A single turn carries every row of the set below to another of its rows. Some are shown first; where does it send the rows asked next?
z82: [-13.6,5.9,-24.5,-10.1,-22.0,21.5,44.5,40.5,3.1,19.1,-55.0,22.2,6.0]
z657: [-13.0,28.1,-1.4,24.8,-24.7,49.3,42.1,43.2,-26.3,10.2,-12.4,19.7,-6.9]
z69: [-33.5,-0.5,3.7,21.5,-26.4,32.8,51.9,26.4,3.2,19.4,-20.2,10.6,-2.0]
z243: [-3.2,13.7,-46.0,-10.3,58.6,3.8,-11.0,13.1,-12.4,-17.0,-31.6,55.4,-12.2]
z493: [-37.7,52.1,-30.4,24.9,0.5,-35.4,-4.2,-8.5,-3.1,5.5,3.8,1.0,2.6]
z173: [-10.1,3.9,-37.3,-55.4,14.5,23.4,-13.9,17.7,-9.2,-18.4,14.4,10.8,-5.3]
z256: [3.2,-22.6,-38.4,-1.4,32.3,2.4,0.6,26.8,-50.9,-5.8,-42.6,-18.9,3.7]
z444: [13.4,-5.7,-34.3,13.0,2.1,-30.0,14.2,37.6,-1.1,-20.7,12.6,16.3,38.4]
z157: [0.7,23.2,-5.5,-15.7,2.9,-29.6,2.3,-3.1,-44.6,47.9,-19.3,-1.6,-8.6]
z660: [-17.1,51.4,-4.8,-14.9,-10.6,-27.1,-23.9,8.7,-25.2,17.7,8.7,-2.7,-3.6]
z779: [-10.4,6.3,-0.9,34.2,-20.1,18.0,12.6,-5.8,8.8,4.1,-36.7,27.9,-65.9]
z96: [31.2,7.1,-20.5,-13.7,12.2,-18.5,3.5,36.5,20.9,-4.7,-4.7,13.5,33.0]
z719: [-32.1,1.7,-20.2,21.8,-49.9,31.9,22.1,1.0,17.1,6.1,-23.5,5.4,13.6]
z807: [-26.0,-28.8,12.1,23.2,24.8,3.4,-27.3,-10.5,-30.3,4.2,16.6,11.4,-3.3]
z984: [-26.9,-31.5,-2.7,0.1,12.7,10.4,-14.0,12.4,-21.9,-16.1,-2.1,-35.9,-2.7]
z38: [-8.2,32.5,-44.1,19.4,3.4,-1.2,24.2,-15.5,-57.0,-16.9,-23.2,23.4,-52.1]
z535: [-1.8,-16.8,-26.3,20.8,-13.4,-14.2,13.1,27.6,-1.0,-51.1,24.2,11.8,12.4]
z951: [-0.9,23.0,-64.0,-5.2,55.9,25.6,25.6,-5.4,2.5,2.5,-15.5,23.7,0.1]
z51: [2.1,20.9,-25.1,-13.7,-7.7,3.9,-3.2,-29.5,-31.8,-10.3,-45.1,4.1,-56.9]
z313: [55.6,7.9,-9.1,-2.1,15.6,0.2,-5.2,22.7,8.4,1.6,-29.5,-0.4,18.6]
z377: [-26.6,15.5,-21.3,-9.7,39.7,34.4,21.4,0.4,5.0,-1.3,40.2,14.7,-9.2]
z122: [24.1,-28.1,-7.3,35.7,7.7,22.5,41.7,-5.0,-11.7,-32.8,1.1,13.8,-26.6]
z33: [65.8,13.1,-9.7,8.0,22.0,27.6,11.9,1.0,-3.2,2.3,-18.4,16.1,-2.4]
z655: [2.5,22.6,-20.9,-32.8,6.4,-8.4,13.5,-32.3,-13.0,33.5,-32.7,15.6,-34.7]
z842: [-16.7,-29.2,-30.1,-34.5,14.5,-5.7,-33.0,-2.5,-23.2,-13.1,-3.3,39.5,-3.4]
z971: [29.1,33.3,-10.2,9.8,-15.2,2.9,-10.0,33.0,-32.8,36.7,-41.7,35.4,-29.5]
z236: [-32.1,15.1,-21.2,31.5,-39.3,-9.9,14.2,26.5,-22.0,-2.0,22.0,49.8,-32.0]
z266: [-20.6,-28.6,-26.7,0.3,20.9,-4.4,-15.7,-27.4,-23.9,12.3,19.3,39.7,10.9]
z806: [-10.5,13.4,-11.4,-12.0,33.9,38.3,-18.5,25.2,-4.9,-39.6,-16.3,-18.2,-29.2]
z741: [-8.4,24.1,-29.4,13.8,-26.1,38.9,21.5,19.0,18.1,0.7,-64.5,10.7,1.0]
z349: [-18.1,14.1,-34.9,14.7,-27.9,-37.9,-6.7,17.8,19.0,29.2,-31.6,31.2,6.2]
z400: [-53.8,23.5,-14.1,29.4,7.2,-39.8,16.9,11.0,-13.1,-17.3,-17.1,-7.9,-28.8]
z849: [-18.2,12.3,-23.2,60.6,-38.4,10.7,4.4,-5.9,-18.5,-8.6,-7.3,34.0,-45.0]
z651: [-38.2,-5.9,-14.3,15.9,-32.0,-39.5,10.3,43.1,-6.0,14.5,-5.8,32.0,-13.4]
z200: [11.6,41.1,-28.4,-1.7,-31.0,-9.9,-33.5,22.7,4.8,22.9,-32.8,34.9,-8.6]
z724: [48.4,-5.5,4.5,9.1,14.8,38.6,26.2,2.7,-8.7,-19.8,-4.1,16.6,-31.4]
z459: [-11.5,17.6,-7.6,50.4,65.9,14.1,-10.6,1.9,-19.1,-2.7,-12.1,25.4,-11.5]
z181: [-14.2,17.4,-34.2,8.6,-61.3,35.0,5.9,18.7,-17.6,0.5,-12.2,16.2,21.9]
z560: [0.0,44.7,-24.0,29.5,-32.5,56.3,14.4,26.5,-13.8,-5.3,-34.5,17.0,-1.6]
z886: [-40.5,35.0,-23.1,5.7,11.9,-13.6,36.5,12.4,-28.1,-24.6,-0.8,24.2,-55.9]
z950: [2.0,-20.2,-26.4,30.8,-3.2,8.3,35.6,-1.6,5.9,-48.3,24.5,23.4,-9.1]
z115: [-25.3,10.1,13.3,22.4,45.7,21.5,-20.1,-5.9,-5.0,-3.4,25.3,28.3,-16.0]
z621: [12.5,19.3,-2.9,15.4,0.7,13.2,27.9,12.6,-8.1,38.2,-38.8,44.4,-52.7]
z481: [-8.1,13.6,-8.6,14.5,61.4,10.8,-25.2,27.5,-13.9,-26.9,-36.7,25.4,-27.2]
z790: [-7.5,-7.0,-65.6,14.3,22.6,8.1,9.4,-22.8,-26.6,15.0,8.9,5.6,31.4]
z21: [-7.6,12.4,-28.6,-10.8,-41.9,25.9,30.4,47.7,-32.4,16.1,-22.1,27.9,15.8]
z199: [-4.5,4.4,-32.5,51.5,43.9,22.7,13.5,4.6,-47.6,-0.3,-7.8,-13.5,3.7]
z371: [-1.0,-21.6,-49.2,-7.2,34.2,-13.4,-23.6,8.3,-41.0,-11.5,-39.1,39.2,2.4]

z657 goes to z82
z971 goes to z651
z33 goes to z444
Where do these go?
z806 goes to z173
z842 goes to z115
z38 goes to z157

